Each path below is one point turned by a fixed rotation once a step. After each direction that follows a path, write how fast that rotation turns it, in degrees a step (0 if it stays still).
Each turn is a multiple of 5 degrees from 10 to 175, or 0.
Each row of a path follows its step; steps can be skipped.

step 0: [  7 -14  -8  15  39  -9 -11   0  -6   7  24  19   6  17  54   8  -9  -3
 -17  -7   4 -23   7  20 -28   7  16  11  -1  11   6  14  -6   6  20  28
 -15 -15 -15  14   9  -5   1 -34  30  -6 -25 -11 -17 -12  10  -5  22 -22
  11  23 -14  -6]
step 1: [-26   6   6  22  20  -4  12  18   0   5 -30 -12  45   7   9 -14  38 -37
  14   2  -2   1  21  -7 -32   3   7 -13 -25  14  -8 -17   2 -37 -24 -12
   9   3  -7   9   8  -2 -29   4  -5 -12  -3  -4 -14  18 -24   3   1 -20
  17  16  -5  -7]
step 2: [-25 -20  -3  22 -11  -1  -6 -61 -11 -13 -16  25  24  10  18 -15 -13 -19
 -22 -23  -6 -13  30  -4   1   4 -14   3  16  15   8  30   5  37   8   5
  18  23 -17  -7  -6   8 -10  -2   1  12  -3   6 -13  -4   1   5  10 -30
  20  12   3  -1]
step 3: [ -6 -28  28  -4  23 -19  -7   0  20  21  -7  -2  16  16 -17   1  -5  13
  -9  14   5 -16  -2  -4 -21 -30  -7  18 -19  29 -11 -11   8   3  -8  -6
  39 -23 -19  -2  39  -8  -8 -21 -15   6 -11 -16  20   8 -13  38  -9  -8
  14  20  -8 -22]
step 4: [-10  -6  16   4 -31   5   6 -25  21   0   4  -1   9  15 -12  28  17 -20
 -18  -6  13  -6   5  14  18   3 -30 -21 -31  20  12  -1  13 -22  -6 -34
   9  30 -26 -26  -7  14  12  12 -17 -15  15   5  -4  -5  27  10  26 -32
  15 -10 -19  14]
step 5: [  5   0  -7  -7  -7 -27 -13  -7   9  33  18  -2 -13 -20   9  -3 -11  10
 -24 -21  23  -4  40  28 -15  -8 -10  24  16  30  -3  -1  24   6  35  19
   8 -11  -9   4   5  16  19 -32 -10 -32   0 -31  -2  24  14  11   3  -6
   6  -8  -1 -10]
step 6: [  3  12  16 -32  13  30  10  16  21  12   9  13  36  -8  14  -4  38  -7
 -12  10   6 -16   4  -1  -7 -16 -22   9 -17  28  -9 -13 -13 -37  -9   7
  13  -3  12  41  -4  17  -3  22 -22 -13  -8  -9  -8 -17  17  -1  29  -7
  10 -16 -18   2]
step 7: [-22  13   8  26 -27 -25  -4 -32  -3 -17 -18 -35  -4   9  28 -17  13 -15
 -26  -1   6  12  28  30  -1  -9 -22   4  18   5  -1  33   2   1   9  16
   7   3  27  22   7  -4  16  14   4 -31  -7  14 -19  -7  16  -9  -8   7
  28 -14 -11 -10]
step 9: [-28 -40  17  10 -35  -7   7  24   8 -21   2 -10  11  16  -3   4  34   0
   1  19 -19  -3  -1  21  22 -12 -20 -22   4  15  -5   1 -12   2  -8  10
  14  15  12   4  11 -23  30  -7  28 -10  20  11   2 -42  10  17  17 -27
   8   2 -11   8]
step 11: [-18 -36 -16 -28  21  17  13  12  13   1   4  16  -1 -11  18  -1  27   4
  19  -3 -18 -22 -15  27   8   9 -16  40 -10  30  17   0   7   9  -3  -2
 -16  -6  21  -8  -8  -2   6  -3  -6 -11  -2 -31   5 -34   2   8  47   3
   2  19 -13  16]
step 12: [ -4  14   3  -1  23 -11  12  20  11 -19   7 -24  19 -12  23  -2  13  -1
  -3  -6  -4  20  29  25  -4   2  11 -15  13  17   2  25   7   4 -17 -15
 -29   6  14 -20  10 -40  -4  13  -9 -46 -28  23  -5   8   3  36   3  -8
  10 -16 -16 -24]
[  2  -6   1   1  10   1  -2   8  -2   0  -5  -1  -4  -4   0   2   6   8
   5   0   4  -5 -11   0  -3   5   2   1  -5   5  -8  -4   6  -3   1   5
   9 -16   2  -1  -1   6   1   3  -7   7  -3  -5   0  -4  -1  -5   1  -8
   5   3   6   2]  140
[  2   0   0  -1 -11   7  -4 -15  -1  10  -1   2   5   1  -6   4   1   6
  -6  -3   0  -3  -3  -3 -10  -6   0   3 -11   1  -5   1   0  -4   1   4
   3  -2  -6   6   0   3   3   2  -3  -5   6   2  -2  12   2   1  -5  -7
   5  -2  -2  -3]  25
[  1   1  -2   0   7 -11  -4   5  -9   3  -6  -4  -1  -7  -3  -4  -5   3
   4  -7  10   1   3  -4  -5  -7  -2  -5  -2   2   9   1  -2  -5  -4   2
   5  -1   5  -1   4  -7   9  -3   0  -5   3   0   0   2 -11   4  -6   1
  -2  -5 -10  -4]  160
[  0   9  -5   2  -4   2   3 -10  -3  -3  -3  -7  -3  -1  -3 -12  -4  -5
   2   0   5  -4   3  -2   1   6  -1   1   0   8   9  -3   2   9   7   1
  -7  -6  -2  -3 -11   8   6  -4   1   6   3  -7   4  -1  -1  -1  -2  -2
   4  -1   5  -9]  130
[ -9   5   4   1  -3  -8   1  -4  -6  -9  -4   0   1   3 -10   5  -9   2
   1   9   1  -7  -3  -7   3  -2   2   8   5   3  -5  -3  -4   5   0  -2
   3   5   6  -2   9  -6  -5   2  -3   6  -2   3  -5  -1  -2  -2   0  -7
   9  -7   2  -4]  65
[  2  -4   2   5  -3   8   0   5  -3  -3   1  -7  -1  -2  -5  -9  -1  -2
   7   7  -1  -8   0  -3   1   6  -2   3  -6  -6   0   3  -4  -4  10  12
  -6   4   3   8   4 -10   7   1   8  -4  -4   0  -6   2   0  -2  -2   0
   3   4   1  10]  35

step 0: [  7  15  21 -15  19  -2   2 -25  58 -11   2  -5  30   4  13  -9 -14   3
 -26  24 -37  12 -21   1 -18 -15  -4  37  27  17   8  -9   2   3 -32  20
   6 -10  27 -32  13  -5  -3  21 -15 -25 -17 -22  -1  -1  10 -14  -3  -4
 -19  39  -3  13]
step 3: [  5 -23  -5  18 -10  24  -8   8   0  -5   2   3  -3  34  -4  -4  -2  -1
  29  14  -6  38  11  52   6   4   2  -1 -28   4  13   7  12   7 -16  15
  27 -21   1  15  -1  32  16 -17   3  14  -6  50   8 -25  41 -14 -25  11
   9  24  26  17]
step 4: [ 16 -13  45 -14 -31   3   7 -16  -9   6   7  25  -4  10   0   1 -26  13
  19 -32  -3   4  35 -22   1  -5   7  32  -3  -5  41 -20  14   8  10  33
 -11  -5  24  -8  29   5 -20   9  -9  34  -2 -24  12   1 -43 -20  -3   7
 -16   8  15 -25]
step 5: [  4  11   9  -5  21  -9  21   5 -20   6  -9  22  10 -11  19  26  -1  52
 -32  -4 -22 -20 -11  25 -17   2 -13 -10 -19   4 -22 -20  13 -15   2  -9
  32  21  25  18  -2 -25 -26   2   7   8 -17   8   9  15   7  29   1 -12
  14  61 -15 -14]
step 6: [ 11  12 -25  15  -1  13  25 -14   8 -13   7 -14 -17 -18  11 -35  21  39
  13  27  -1  15   5 -15 -11 -33  -4   9   8  19  14  10  11 -19 -13  18
  -3   7 -23  16 -21 -23  23   4 -21 -10 -20  19 -12   3 -42 -28  30 -33
  37 -14   0  -5]
step 7: [-14  -3 -32  11 -23  13  -4 -11 -22  -5  22  28  -3  11 -27   1   6 -21
   5 -20   7  51 -20  15 -16  22 -28  -4  -2 -14 -10 -15  16 -32  -7 -10
  20   9  -8  -9  -2  16  34  10   2 -25  34 -45 -25  17   8  -7   7  16
   8  21  13 -25]
step 8: [ 12 -10   5 -23   9   2 -16  -8  14   5 -11 -12  32  -8  11 -54  19   7
  19  13   1  -3  -2  -5  -6  15  26  43  19   1  11 -17  -9 -13 -28  36
  -6   6   4 -25   6   8   3 -19  13  21   6 -32   3  -7  48 -11 -15 -11
 -16  38 -14  24]
step 9: [ 11   9  23  17 -47 -13  -6  17 -16 -29 -30 -11  -5 -29 -13   3  -3  22
 -35 -26 -30  -7 -25  16 -33  -7  -5  14 -20  -8  14  14  -5  34  -9  -2
   2 -24  -4   2  18   0  -1  30 -32  15  16  -8  25 -15  25   3   3 -22
  -1  -5  30   4]
step 10: [ 16  16  28   1  -9  47  29 -22 -16  -6  -8  28   8  18  35  -6 -17  -1
   7  12   1 -37  13 -16   8  26  11 -13 -18  14 -11  -8   0  -2 -35 -17
 -11   3 -31  37 -10  -5  22  30  27 -21 -16 -12  17   5 -20  19   3 -23
 -18   1   7  10]
step 11: [-19 -19   4   3  31  10 -12  -7   9 -10  46   6  -7  29  27 -10  -5  -7
 -15  18 -29  51  18  14  -5 -28   0   3 -32  -2  -2   9 -17  -7 -24   5
  12 -26  13  13 -12  -1 -10   3 -20 -29 -19  20 -11 -31  18  -3  16  14
   7  27  36  -9]
step 12: [ -7   4  -5   2 -22  16   0  23  19  14  -3  37 -31  13  -5   1 -11  17
  15 -36   6   7  39  -6  19   7 -25  39  32  -9  25 -12 -13   1 -16  22
   5   2 -36 -24  37  -3   4  -7  -2  12 -26   2  -3   4  -4 -19 -20  10
   8  21 -10 -43]
[  0   2   3   0   0  -9   8  -6  -1   4   6  -4  10  12   2   5   2  -1
  -4   0   7   0  -2   1   6  10  -2  -6   4   7  -4  -7  -6  -2   2   0
   7   2  -2   5   1  -1  -3   2   2  -1  -3  -5  -4  -9   4  -5   0 -10
  -1   7  -7   8]  135
[  6  -4   0  -9   0   3  -4  -2   1   4  -1  10  -9   0  -2   7  -1   0
   1  -4   3  -1   1  -5  -5   2   7  -2  -8   6  -1  -6   6   5   1  -4
  -8  -6  -1   7   0   2 -10  -3   4   1  -8   0   1 -12   2   1   0  -5
   7   1  12   4]  55
[  2   0  -3  -1  -4   7   4  -7  -3   5  -2  -7   2   5  -9   7   0  -2
   7   4   3   2  -8  -1  -1  -5   0   4  -4   4   7   2   1   8  -5  -4
  -2   3   4   9  -2   7   7   7  -2 -13  -2   5  -5   8  -5  -1  -5   4
   0   3   0   8]  100
[ -4   3  -8  -1  -2  -1 -12  -5  -8  -2   1   0 -10  -4  -6   3  -9   2
  -7  -4   1   0  -3   8  -2   4  -6  -9  -6   4  -3   2  -4  -2  -1   4
  10   6   0  -1   3   5  -3  -1  -2  -2   2   9   4   2   5   3   6   2
  -7   7   3   3]  170
[  3  -6   2  -4  -4   0  -4   0  -5   1 -11  -6   4   8  -1   1  -9   5
  -5  -6  -6   4  -2 -10   0  -9   8  -2   7   7   1  -6   4  -3  -3  -3
   6   3   1 -12   2   2   0   6   0   4  -1   3   0  -1   2  11  -3  -5
   4  -3  -5   0]  85
[-10  -3   2  -4  -4   0   0  -4   2   5  -2  -2  -7  -3   4 -14  -7   3
   4   2   6  -5  -1  -4   7   7   8   6  10   7   1   2   2   1  -3   5
  -1   6  -5   2  -1   6  -3   0   2   1 -10   0   6   5  -8  -5   8   0
  -3   0  -1   4]  170

step 0: [ 20 -16  -9   6  -8   4 -12  50 -10  -2 -23  18  -1   6 -10 -29  -6  19
  25 -27 -17 -20  37  25   5  15 -25  -8 -15  17  41  -5 -27 -10  -6   0
  -9   3   0 -16  25 -28  19  12  25  25 -15 -26   4   8 -15  16 -16  -6
 -24 -23  18  -3]
step 1: [ 37  -3 -38 -12  -7  -1   9  -5  -2 -20  28   8  -8  -4 -10 -12   6  37
 -27   4   3 -30  -3  10 -20  28   4   5  12 -28   3  40   2   3 -26 -13
  -6   7   4 -23  14 -31  30  -9   5  24 -40 -25 -36  17 -18  -4   0   1
 -22   2   1 -10]
step 2: [  8   2 -53 -38 -35   3  33 -18   4  -3   7  13  -3 -10  16 -16 -10  40
  26  11   8  10   8  -2  11  -5  21 -33  -7   6  26  13   8 -12 -28   8
  20  -2  19 -30  21 -14  11  13  33   7   5  16  23  16  -7  -3  14 -21
 -13   0  18  15]
step 4: [-15  29 -37  33 -24 -19  32   7  -1 -10  -8   8  16  27   5 -12   0  29
   2 -29  14  -9  -9  -4 -23   4  -4  14 -15  30  19  17   5  -5 -11  16
 -17  40  18  15  -2 -16   6  -3  15   2   1 -10   6  14  -6  22  22 -26
 -16  19   3 -56]
step 5: [ 11 -26   5  12  12  -2  26   3 -36 -19  -1   0  13   4  32  -8  29  18
  -1  -8  -4 -11  23   6   5  -3 -19  17 -18  23  22  11 -25  -5  -8  38
  -5  20   4 -34  22 -62  -1  15   9 -14 -22 -15  11   6 -35  19  13   5
  -4 -16   3   4]
step 6: [ 37 -18 -28   6   4  -6  43  28   5 -33 -14  -4  13  15  -1 -32 -12  23
  19  21 -16  -8   7  29  18   7 -11  -1  26   4 -10  44 -19  20  -5   5
  -4  -4  -2  -9   5   7  12  11 -10  16 -21 -23 -19   0 -33   8   2 -19
 -38   3  24  -8]
step 7: [ 28 -22 -45 -10  -1   9 -20 -17   5  -2 -16  17   8   3  17   6 -11  21
 -15   2 -33 -20  -2 -34  -1   5  10 -12  -8  -6  27  34 -28  13 -26 -13
   0  -1  22 -41  12  -5  18 -12  43  -8  -9  -2   7  10  -1  29  -4 -33
 -20   9  26  -9]
step 9: [ -3   2 -19   3 -18 -15  30  -5   4   2  24   9  -3   2   4  33 -11  50
  21 -50  -1   3 -12 -17 -16   8  13 -11  21   9  11  -1  14  17  -3  27
  18  17  -5 -13  -3 -33  14 -28   8  31 -15  -1 -25   1 -40  26  16 -18
 -15   9   4 -20]
step 10: [  4  24 -31  -6 -25 -16  29   8  -5 -29   1  19  -6  13  38 -31 -13  15
  19 -10 -27  19  18   7   8  28  -5  40   1  15  27  -4 -10  17  -5  23
 -16  21  -9 -31  16 -27  -6   6  16   7  -7  12  24  28  -5  32  16   9
  24   3  -3  -4]
step 11: [ 21  10   4   5  -6 -26  41  -8  25 -44 -28  18  30  -5   5 -18   3   9
  -4  -6 -19 -16  12  -1 -18  -7 -19  -9  -8  10  -4  19 -10 -18 -29  14
 -18   6 -16 -25 -12 -17  21   1  -9   3 -46 -18  12 -12 -38   3  -2   7
   3  -4  41 -24]
step 12: [ 41 -15 -48  19  -2  -5  36   1   4  13 -28   0  -1 -18   3   1  -4   7
  -2  11 -28 -29 -23  19   7   1 -33  -5   1  15  34   7  -9   2 -11 -24
  -4  14  25   1  26 -28   3   2  31  11  12   0  15  -3 -33  13  -6 -17
 -23  -8   7 -33]
[-12  10   3   2 -10  -5   4  -2  -1   0   2  12   3  -5   7   0  -7  -2
  -1   1   4  -4  -4   2  -3  -4  -3  -2   0   0  -4   1   7  -1  -6   3
   4   0   2  -6  -1  -3  -8   2  -2   9  -2   9  -5  -4   5  11  -3   3
   0   3  -7   5]  55
[  3   3   4  -8 -11  -2 -12   0   0   4  -1   3   1  -6  -9   4  -3   0
   7  -6  -6   8   1   0  -2   9   4   4   4  -9   3  -2   0   1  -1  -1
   3  -6  -9   1   5  -3  -2   1   4   8 -11   2   2   4  -5   1  -3   3
   3   1   3  -7]  40
[  2  -2   0  -5   0  -4   2  -4  -7  -4  11  -3  -3  -4   4  -4   4   5
   0   4   1   9   0   1   4   2   6  10   6   0   4   1   9   6   5   7
   7   5   4   6   5  -2  -1   4  -3   1  -2  -1 -12   1 -10  -2   1   1
  -4  -3   0  13]  90
[ -1   6   4  10  -4   5   3  -3  -7   3  -3   3 -10   6  -4   1   6   7
   1  -5   2  -1   7   1   3  -2   4  -4  -2  -3  -2  -3  -3  -2   1  -6
  -1   2   0  11   2   1   2  -3   4 -10   1   6  -9   0  -6  15  -9   4
   0  -3   1  -3]  80
[ -2   1   3  -1   2   5  -6  -6  -3  -4   1   8   0 -12   4   9  -2   4
  -5  -8  -7   2   2  -9   1   2   2  -8  -2  -4  -7   3  -5  -2  -1   4
  -6   4   3  -3   0  -5   0  -3  -6  -6   0 -14  -4 -10  -7  -3  -1   1
   3   6  -5   2]  175
[  3   2   0   7   6   0   1   8   4   5  -5  -4  -5  -2   4   3  -7  -1
   8  -5  -4   0  -6   5   1  -3   1 -10   7   5   0  -5  -3   5  10  -4
  -1  -2  -2  -2   0   2  -4  -2  -1  16   5  -5  -5  -4 -10   2  -2  -2
  -8  -7  -5   4]  120
[ -1   0   1   6   1   3   1   4   2  -9   3  -2   9  -1   8   8   8  -4
  -3  -1   9  -2   1  -2  -5   2   8  -2  -5  -5   9  -9  -5   3  -4   0
  10 -10   3   0  -9   3   3  -1   3   6  -2  -7   0   0  -5   4  -4   1
   4   3   8   4]  175
